(in the rows, 128 means zero)
A single turn carries every row of the set below to another of its rows. Some are shown first; where does it send the rows asked next?
Disup: [ 95 124 149 160 154 122 153 123 110 143 159 110 135 157 148 121 135 118
 124 120 108 115  93 153  93  83]
Pob: [111 141 149 134 126 100 137 140 144 170 150  81 124 121 138 130  93 127
 134 121 135 123 110 136  86  96]
laba: [ 92 125 176 142 152  89 145 110 113 130 116 107 120 143 134 130 126 107
 149 119 138 155 112 154 112 112]
Torif: [110  97 161 149 129 101 139 132 108 126 128 105 131 102 129 120 115  78
 126 115 159 135 121 140 106  99]
Muro: [105 125 163 151 158 110 166 118 109 131 145 128 127 121 129  85 117 135
 134 105 130 128  91 120 122  83]
Vap: [ 87 102 141 134 152 109 147 128 116 133 172  95 136 143 120 105 125 119
  95 109 140 124 127 122  82  87]
lutol: [113 123 160 140 141 101 154 139 118 163 155 117 148 139 117 105 118 101
 152 117 140 128 112 161 126  90]
tik: [ 92 132 154 138 148  95 143 115 146 140 140 111 121 140 141 135 123 147
  99 108 117 140  97 113  81  96]
rotal: [103 127 166 132 129 103 136 120 124 138 135  98 111  86 129 101 123 155
 112 114 151 137 124 145  87 105]
Gumu: [119 117 172 153 116 106 131 123 128 147 142 125 129 105 142 145 139 123
 110 119 146 131 114 173  98  88]
Reg: [ 94 126 149 141 152  81 139 116 152 137 141 105 114 139 141 133 119 136
  95 106 124 140  98 117  86  89]
kub: [ 93  95 140 149 147 109 146 125 120 134 171 100 126 142 113 116 126 109
  99 107 138 119 134 125  83  88]
davib: [ 96 130 161 131 136 100 137 113 111 131 138  92 103  87 130 109 122 149
 110 110 160 138 120 139  92 106]
Regur: [100 120 167 135 134  99 134 116 121 136 135  97 103  87 128 109 123 151
 104 122 156 140 117 135  85  99]
koto: [121 121 154 150 144  96 148 141 125 168 153 113 148 133 110 118 115 110
 151 114 146 134 110 161 123  99]
zos: [106 106 157 146 124  90 143 131 110 126 129 103 130  98 129 117 112  83
 119 110 161 123 128 137  92 100]
zapo: [111 132 162 147 147  99 149 139 118 166 162 116 144 142 109 113 119 108
 154 108 136 137 108 153 125  95]
Leg: [ 94 129 160 155 144 127 146 119 110 146 150 107 137 156 152 124 129 121
 126 118 106 116  94 148  85  77]
tov: [106 124 164 155 148 132 149 119 103 142 152 106 135 157 150 122 141 122
 131 123 114 116  98 153  94  83]
vog: [ 95 124 159 151 149 127 161 114 106 145 158 109 134 151 151 120 135 125
 120 128 112 109  98 147  88  78]
kebi: [ 90 126 171 136 161  83 145 108 117 127 122 102 133 135 132 129 127 106
 136 110 132 161 112 149 113 117]
zime: [109 138 147 139 127  97 136 143 143 170 149  79 122 108 133 124 101 118
 118 119 130 118 104 133  78  98]
ledi: [117 120 151 147 153 102 144 139 120 165 164 112 147 137 114 113 123 108
 152 119 135 131 117 161 123  91]
Viv: [119 118 177 158 118 101 132 127 122 133 145 126 128 110 151 134 141 127
 108 129 143 133 104 171  97  82]
niz: [ 91 124 161 138 151  90 143 109 149 135 144 111 117 144 139 130 118 131
 100 112 112 144  91 113  94  90]
sese: [113 107 169 148 131  93 141 130 111 128 135  98 128  97 126 117 110  84
 128 104 163 135 131 140 107  99]
fuzil: [ 93 127 158 144 144  88 148 113 149 140 141 116 114 136 137 131 122 142
  90 117 119 152  97 119  89  93]
vurok: [ 89 130 161 130 139 102 140 120 121 139 147 100 104  88 132 101 122 157
 105 112 151 141 122 139  89  95]
nedo: [114 100 169 145 130  93 149 136 117 127 132 108 134 102 125 111 111  83
 129 108 164 122 121 136 103 101]
sepe: [100 124 162 143 155 117 165 124 107 147 136 125 124 113 124  80 123 133
 132 105 136 122  89 122 115  84]

vurok turns into niz
fuzil turns into Leg
Where do these go?
laba turns into Gumu
kub turns into sepe
zapo turns into Torif
lutol turns into sese

A single turn carries every row of the set below to another of its rows. Some are shown first; where does it send the rows asked next?
gidav: [107 138 137 100 127  87 142 136 136 127 118 126 126 130 126 149 174 135
  82 129 101 147 119 114 136 136 131]
nen: [127 149 117 122 161 119 116 142 156 101 155 132 144 117 113 135 158 151
 104 118  97 144 119 137 128 129 179]
rer: [112 128 139 125 121 111 124 137 152 110 115 107 146 125 126 137 145 144
  77 153  90 121 144 140 161 122 169]
topug: [115 126 107  99 129  93 112 144 144 130 129 146 148 134 117 124 141 139
  82 125 107 151 147 115 165 150 127]
pituf: [106 117 116  83 143  90 112 134 127 137 123 139 155 114 118 140 136 160
  85 140 115 138 164 163 143 137 136]
neb: [138 116  98 105 136 109 122 107 157 112 126 122 137 123 123 128 142 139
 112 131 125 146 143 167 152 146 149]
nuka: [ 97 133 114 129 139 101 119 129 108 100 121 122 142 114 128 143 153 144
  94 127 146 125 123 142 134 129 146]
Lefu: [117 130 125 116 161 111 143 133 146 139 126 133 122  95 126 114 141 129
  76 141 102 118 106 149 118 115 135]
semu: [100 130 113 120 117 107 117 136 126 138  89 127 129 122 121 162 119 144
  83 128 106 140 143 125 137 120 139]
penu: [119 123 122  97 150 104 128 145 133 110 128 138 153 108 135 116 148 149
  76 121 123 134 105 167 148 152 172]
Fupa: [120 133  88 127 123 105 138 135 143 124 109 126 134 109 112 153 122 153
  98 138 116 144 142 127 129 131 117]
bedop: [118 132 106  87 149  93 120 141 141 139 154 139 144  93 130 146 159 155
  75 150  93 146 108 166 140 137 157]
peva: [105 138 133  91 137 117 121 136 131 117 122 148 153 134 110 167 126 172
  79 119 100 145 128 120 122 119 159]
Pive: [110 122 107  97 128 114 151 116 126 132  93 118 130 111 106 133 126 147
  92 129 110 135 145 123 132 122 135]
kuvo: [144 142 121 131 115 124 125 125 146 121 117 154 135 116 126 143 147 152
 119 127  99 122 126 149 135 156 158]
Fatu: [119 142 136 110 137 116  97 148 140 112 147 129 162 116 120 138 152 150
  94 122  92 141 133 149 130 139 190]
sapob: [132 144 141  97 145 119 115 130 127 122 109 128 124 105 124 137 116 135
  74 135 112 124  99 157 128 104 145]
tas: [114 109 117 112 147 111  98 137 138 160 122 145 135  94 131 121 121 134
  72 145 102 128 134 154 144 129 158]
bof: [103 144 107 108 171 118 115 144 134 127 151 133 133 121 129 137 144 137
  68 124 112 140  94 151 158 116 161]
kon: [106 124 103 104 181  98 130 137 132 132 125 145 118 114 123 151 157 140
  92 127  99 146 126 123 130 117 122]
Gevik: [160 130 113  97 148 115 123 125 141 121 114 132 124  88 116 136 120 150
  95 146 128 136 120 166 142 121 156]
lurum: [108 140 109 104 123 100 129 110 135 125 138 111 134 130 109 142 157 151
  92 142 140 148 138 126 165 134 151]
kos: [113 126 118 140 139 112 122 136 168 101 132 118 136 122 128 135 139 145
  83 154  85 132 117 112 141 131 145]
figet: [131 172 110 111 147 115 136 139 129 115 149 123 143 131 121 145 144 150
  86 138 131 135 112 150 136 124 122]
Dev: [128 134 107 109 130 127 125 154 122 112 142 140 167 114 108 169 135 162
  95 126 111 151 138 120 127 136 148]
Tup: [120 119 103 110 126  99  89 130 144 130 130 143 136 117 141 147 146 118
  94 133  73 147 126 140 135 136 128]
Nage: [126 149 124 112 149 148 132 110 149 132 130 144 126 139 111 125 127 145
 106 118  96 124 120 138 138 132 143]
Fedam: [147 130 109 109 142 116  90 144 130 131 126 144 130  85 128 146 114 133
  83 146 101 139 108 143 133 121 139]
geso: [131 131 121 100 145 102  99 138 131 133 108 151 135 135 139 152 132 161
  86 126 128 151 131 148 158 150 171]
mida: [122 145 128 107 117 139 107 115 129 158 138 138 137 119 119 156 139 143
 103 142  77 129 133 146 136 135 152]
vurol: [126 132 108  73 143 105 125 120 106 135 129 149 138 100 127 125 159 142
  85 138  85 132 115 118 133 130 148]
migo: [105 140 133 101 137 117 127 107 135 117 121 108 125 139 129 138 153 117
  89 123 101 130 115 156 135 108 140]
Badi: [128 137 109  93 142 120 150 131 126 105 122 147 148 115  99 153 149 167
  98 118 108 137 138 121 138 112 169]
gidog: [124 133 115 143 142 107 122 134 150 135 128 124 128  98 130 139 134 145
  87 150 141 126 121 172 139 127 160]
dile: [126 107 122 107 150 124 136 131 163 127 131 107 141 116 117 130 140 145
  86 159  81 143 147 125 155 137 154]
lor: [120 141 134  87 162 119 117 134 152 124 154 129 149 118 108 130 153 154
  92 125  77 147 132 143 124 126 177]

gidog turns into tas
vurol turns into figet
Where do these go?
penu turns into bedop
topug turns into gidav
pituf turns into kon
Tup turns into migo
kuvo turns into mida
lor turns into nen
semu turns into Pive
Fedam turns into sapob
peva turns into Badi
kos turns into rer

A single turn carries every row of the set below to another of its rows. Some are shown first; where does it send the rows asked next?
Pipov: [134 141 130 132 139 120 144 136 131 125 136 114 116 119 139 107 138 136
 138  92]
Lumu: [ 99 158 150 140 138 114 105 128 128 125 118 133 107 135 129 156 151 109
 142 122]
zorir: [115 126 154 131 127 136 143 141 125 151 110 138 137 116 135 131 114 119
 142 141]
Favar: [103 158 160 142 133 120 108 134 124 130 120 136  91 140 126 150 142 110
 146 124]
fov: [102 136 127 112 135 114 141 113 111 121 141 156 109 150 107 148 112 149
 131 141]
Danar: [112 134 144 135 122 132 139 150 126 146 114 131 140 112 138 128 114 118
 138 140]
torar: [109 128 153 134 129 138 144 141 125 141 100 145 136 114 132 128 122 118
 137 134]
fus: [132 133 124 125 129 120 153 143 128 127 140 120 121 114 147 111 128 147
 138 104]
vumo: [ 97 145 137 116 132 129 146 121 104 121 124 152  99 128 109 131 122 159
 133 131]
pabof: [123 143 105 122 135 102 133 136 137 115 146 116 120 141 147 156 113 117
 139 126]
Bip: [133 123 136 124 109 102 127 122 143 128 129 156 153 143 130 138 130 124
 134 146]
niro: [110 140 128 125 127 146 153 125 114 102 123 143  87 127 128 151 122 129
 116 121]
puv: [136 137 130 119 134 123 147 138 132 124 137 121 120 116 147 111 137 143
 146  97]
tovul: [135 122 131 125 111 101 130 132 141 131 139 150 151 143 127 136 118 120
 131 145]
Vemus: [127 140 157 133 123 105 115 119 132 125 134 153 116 136 119 121 168 138
 136 105]
sipoz: [136 136 128 127 136 120 151 141 133 123 143 120 114 120 147 113 133 141
 144  96]
Dubat: [124 136 143 126 130 119 163 113 142 108 126 152 103 118 119 132 113 158
 121 140]
tepu: [102 161 153 143 141 115 114 129 125 123 118 126  88 137 126 152 140 110
 142 117]
ginu: [135 141 163 131 116 101 116 125 134 126 141 153 108 142 119 124 158 141
 135 110]
fuvu: [129 146 106 124 135 103 125 127 141 114 141 113 126 145 149 153 130 117
 133 120]
puris: [109 129 160 132 124 140 137 136 121 143 107 146 131 111 134 131 120 117
 142 141]
mik: [136 117 139 120 117 107 133 125 139 137 134 155 146 147 124 143 116 118
 136 148]
Lomob: [132 137 165 133 121 109 110 122 131 123 139 160 115 136 114 117 156 131
 139 113]
mano: [101 145 126 112 131 113 136 113 111 113 133 156 102 147 106 149 118 148
 131 140]
guted: [123 151 105 121 140 109 126 131 136 108 142 120 120 144 153 151 115 115
 140 125]
fug: [132 140 126 128 132 124 144 136 130 127 132 113 124 115 151 114 142 141
 133 100]
der: [128 149 111 128 144 101 126 129 140 112 143 112 116 147 138 148 126 109
 139 112]
Naze: [132 139 163 134 118 105 116 123 130 127 139 156 101 147 114 122 157 135
 139 112]
tifir: [113 133 154 131 123 135 145 141 125 151 104 135 137 114 134 132 122 117
 139 134]
nali: [110 146 136 129 137 119 154 115 142 106 120 143  99 123 123 155 103 140
 124 151]
tipe: [ 94 138 138 118 138 132 150 123 103 130 129 149 104 129 113 133 114 155
 134 133]
Veseg: [132 118 143 121 114 106 126 118 136 127 133 165 142 145 122 144 122 115
 136 148]
mer: [107 136 148 135 121 133 134 139 129 142 103 136 142 112 142 134 125 119
 141 142]
pige: [127 145 110 124 142 105 133 136 140 112 148 115 113 144 148 154 120 114
 145 116]
zat: [131 119 135 123 120 103 132 122 141 125 126 163 147 150 120 144 122 114
 131 144]
nogu: [102 162 159 140 132 118 108 138 127 129 119 130  96 134 131 156 142 113
 142 124]
dof: [ 99 162 153 142 141 118 109 136 127 130 120 131  91 133 129 151 142 113
 132 125]
git: [133 142 155 133 124 100 116 122 135 126 142 155 104 143 116 121 159 141
 124 111]
Vutun: [102 155 160 140 136 122 101 132 126 124 121 140 105 133 125 150 140 103
 146 128]
Kiz: [119 136 141 130 134 118 166 117 147 108 130 149  94 119 123 126 114 156
 129 134]
Buk: [127 131 124 119 118 130 152 116 121  96 138 156  94 140 120 146 127 137
 112 119]
mirer: [128 125 134 123 115 134 147 117 120  99 137 157  88 146 120 140 127 137
 113 122]
mati: [134 140 157 135 125  99 123 117 132 120 139 149 100 145 114 120 157 139
 135 103]
nomun: [109 144 132 131 140 114 156 117 149 103 129 142  91 129 125 152 104 138
 132 146]
gam: [136 122 137 119 113 102 134 122 141 134 130 154 148 150 122 146 123 114
 133 142]
supi: [134 139 126 123 132 125 146 136 128 121 139 126 121 118 152 104 131 147
 139 103]
merem: [126 148 110 116 140 106 127 131 140 112 142 116 119 143 147 156 121 112
 147 119]
vanut: [110 136 135 129 124 148 145 126 114 104 123 143  80 135 127 151 120 125
 118 126]

torar turns into supi
Pipov turns into Lomob
Where do these go?
pabof turns into tepu
vumo turns into Dubat
sipoz turns into Naze
Kiz turns into mirer
Lumu turns into mer
merem turns into nogu

A single turn carries every row of the set below to another of its rows. Some are shown first; where does it send the rows asked next?
nedib: [ 97 147 137 113 125  94 119 118 149 122 124 116 164 129]
dib: [117 129 113 147 115 108 130 150 120 122 127 147 123 144]
voso: [145 131 118 121 108 108 121 146 160  98 115 114 124 128]
Nuru: [112 158 106 137  92 111 129 137 136 103 110 123 112 148]
Fepa: [ 83 150 132 121 122 101 115 130 137 126 134 133 149 117]
kesut: [126 135  93 132  95 123 120 122 122 127 115 138 127 144]
derad: [116 137 113 147 107 108 130 126 107 122 114 134 135 162]
naz: [150 127 125 133 104 123 118 134 165 109 118 112 138 131]
nad: [117 150  99 144  97 121 125 138 137 119 113 140 112 144]
variz: [135 144 127 136  86 126 117 118 130 101 117  95 140 129]
zes: [103 133 153 104 111 115 132 120 140 133 103 134 157 124]
zez: [101 151 144 122 135  97 100 125 137 120 119 120 143 110]
baseb: [146 122 138 143 112 112 132 135 138 116 127 108 158 133]
fimon: [ 94 151 128 112 133  88 107 115 131 124 111 128 146 133]
los: [ 96 138 150 110 115 114 131 136 142 133 107 146 141 115]
tene: [100 147 161 117 121 112 122 130 140 126  92 134 134 118]
Fad: [ 98 146 151 111 115 111 126 114 127 132  89 135 143 131]
sek: [144 139 145 155 122 105 123 139 139 109 107 105 136 136]
Pigo: [131 125  96 118  94 119 117 129 117 115 125 133 128 129]
zag: [145 142 134 145  99 129 110 121 148 106 109 101 135 134]

los turns into tene
sek turns into derad
Where do these go?
Fepa turns into zez
variz turns into Pigo
kesut turns into naz

A single turn carries every row of the set below to another of its rows. Some are shown first; where does it send the rows asked next?
vef: [123 115 109 118 115 102 105 141 132 148 116 150 132 120 126 131 139 127
 108  99 141 142 114 156 108 131 154 149 116 121 103 110]
sop: [136 126 109 126  89 105  97 141 126 137 130 146 135 119 141 118 127 118
  96 107 130 119 122 160 112 139 163 136 114 118 105 114]
zame: [160 108 142 121 141 133 139 138 144 100 105 169 125  97 145 128 151 126
 115 105 117 101 116 131 118 144 118 123 132 130 131 135]
pupe: [131 115 106 127  85 129 124 124 129 138 123 149 119 109 137 132 151 141
  99 108 139 105 126 150 111 141 155 129 129 109 102 102]
tisel: [119 102 112 139 106 118 119 133 133 134 119 156 122 123 156 141 153 133
 115 108 138 123 129 164 104 132 145 131 113 113  91  94]
lun: [159 120 134 127 135  96 104 136 142 122 103 137 123 136 174 118 138 108
 143 132 124 104 106 129 135 117 103 124 122  86 132 120]
popon: [164  93 144 134 126 132 131 138 141 114 111 137 123 106 136 110 145 135
 110 119 105  87 115 125 119 140 124 106 118 123 157 126]
kuv: [124 114 112 120 109 102 102 138 125 153 123 152 132 123 129 127 133 121
 104  94 142 135 120 144 108 133 157 146 119 118 103 109]
robud: [129 103 113 137 110 101 109 127 136 145 119 143 114 141 154 117 147 125
 124 125 137 118 125 173 112 130 137 143 128 112  98  95]
netel: [149 126 137 139 128 122  97 148 107 107 104 143 155 101 152 136 126 122
 119 101 122 128 109 124 124 137 140 112 100 112 150 136]
Miled: [124 102 116 119 102 103 101 125 136 167 121 142 116 132 121 130 138 134
 106 110 144 126 125 139 115 127 145 146 111 105 114 104]
Sume: [141 120 112 130  88 103  93 126 132 141 128 141 120 134 146 109 131 121
 107 129 131 110 128 169 121 139 148 144 127 110 108 109]
filek: [139 120 110 133  92 104  97 129 140 139 122 135 122 130 145 110 135 125
 110 134 128 114 125 181 117 138 148 145 118 113 113 109]
gog: [133 106 108 123  84 116 116 125 137 159 123 130 114 123 125 121 145 139
 100 117 136 102 121 140 114 130 150 129 120 100 115  98]
dusa: [153 118 133 126 134 126 103 139 112  96 101 142 156 114 152 136 121 121
 125 110 124 130 105 112 120 135 139 111  98 108 143 130]
makin: [130 104 115 133 104 100 104 128 134 147 126 153 113 143 159 119 145 122
 119 120 138 112 131 161 116 130 139 141 129 107  94  95]
mero: [123 101 113 120 105 102 104 131 144 163 116 135 118 131 120 132 141 137
 111 117 139 132 119 149 114 123 142 145 106 105 113 102]
des: [139  96 145 139 156 110 111 144 110 135 100 143 137 119 137 127 141 125
 134  89 135 134 108 111 120 126 125 124 122 119 148 125]
Solu: [165 120 140 125 131  94 107 131 143 119 107 139 123 131 170 119 143 109
 144 133 126 103 105 114 127 118 104 125 127  92 120 120]
pemov: [171 135 127 114 119 122 103 123 129  94  98 135 141 118 150 122 119 117
 128 135 123 114 102 127 134 137 125 125 120  96 143 138]
Darad: [168 103 150 137 115 119 126 141 144 128 116 132 120  97 135 112 153 132
 110 119 108  83 114 114 117 134 121 107 118 119 151 126]
Mavo: [154  92 161 140 133 112  99 120 135 142 108 138 117 118 125 122 146 142
 127 125 127 114 125 112 126 134 113 132 113 118 164 130]
mekud: [163 122 144 126 128 128 135 131 140 107 106 166 125  84 144 133 158 127
 117 105 125  99 115 121 116 142 118 125 140 125 125 137]
febu: [153 105 148 114 148 114 119 139 158 106 105 176 121 121 162 141 143 117
 128 118 119 112 120 129 125 130 100 131 110 111 122 129]
kebe: [167 142 126 130 116 117  95 126 119 106  98 129 138 113 153 116 125 119
 129 131 126 110 104 137 139 138 125 126 128  96 151 138]
fadel: [146  91 141 132 157 118 112 131 109 121  97 140 140 130 139 126 134 129
 139 103 134 135 107 107 118 131 128 123 118 116 149 121]
zesov: [135 126 105 127  98 105 103 147 132 134 124 141 138 115 138 117 132 119
 100 109 125 123 114 169 108 138 162 136 112 121 106 111]
gonip: [149 100 148 141 153 105 105 134 107 130 104 143 140 118 139 123 143 126
 137  96 137 135 109 102 115 132 129 126 127 125 142 125]
Dek: [144 116 146 126 145 114 114 135 148 113 102 176 123 113 173 151 151 119
 134 113 129 114 124 132 127 128  99 132 110 102 121 128]
Vadub: [150 114 153 125 138 111 112 133 153 112 109 176 123 109 168 151 153 121
 131 117 126 112 125 118 120 127 101 128 106 107 115 127]
kikiv: [154  84 151 137 140 125 110 119 131 130 101 134 120 129 128 117 139 143
 128 127 124 112 121 119 126 136 118 125 113 117 169 125]
kaz: [134 107 103 125  87 114 121 129 140 153 116 122 116 120 121 121 147 140
 105 122 135 109 112 151 113 126 148 129 120 101 114  98]
bador: [167 116 135 111 136 102 113 135 151 110 102 142 124 136 161 117 132 108
 137 136 120 105 103 124 132 120 103 126 122  93 128 124]
Nadun: [156 123 136 127 132 132 141 139 140 107 102 166 126  86 153 135 157 123
 116  98 124  96 113 133 120 138 116 120 137 118 127 134]
larug: [149  90 154 139 136 116 109 123 136 147 101 135 113 118 124 123 145 140
 126 120 128 111 122 124 132 128 108 133 118 111 168 131]
zufug: [129 114 104 131  87 132 126 124 132 132 115 143 123 106 134 137 152 143
 104 113 138 115 121 162 109 139 153 128 123 110 103 103]
kor: [161 106 143 136 114 128 132 141 147 128 110 133 118  96 137 117 150 131
 108 118 109  80 115 128 123 132 117 106 116 111 158 128]
Kobad: [156 126 141 140 125 116  93 142 109 104 110 143 155 103 157 133 129 121
 123 109 121 124 110 110 116 138 142 110  98 113 140 132]
gol: [173 143 134 129 112 114  93 115 123 103 103 134 137 112 155 120 129 121
 132 139 128 110 109 125 133 140 125 128 126  99 143 138]
Dafu: [122 105 114 134 101 119 114 128 131 138 125 166 119 124 157 140 152 133
 109 106 139 115 135 155 108 137 146 133 119 111  89  96]

larug turns into kebe
mero turns into filek
Where do these go?
Kobad turns into Vadub
sop turns into Dafu
fadel turns into bador

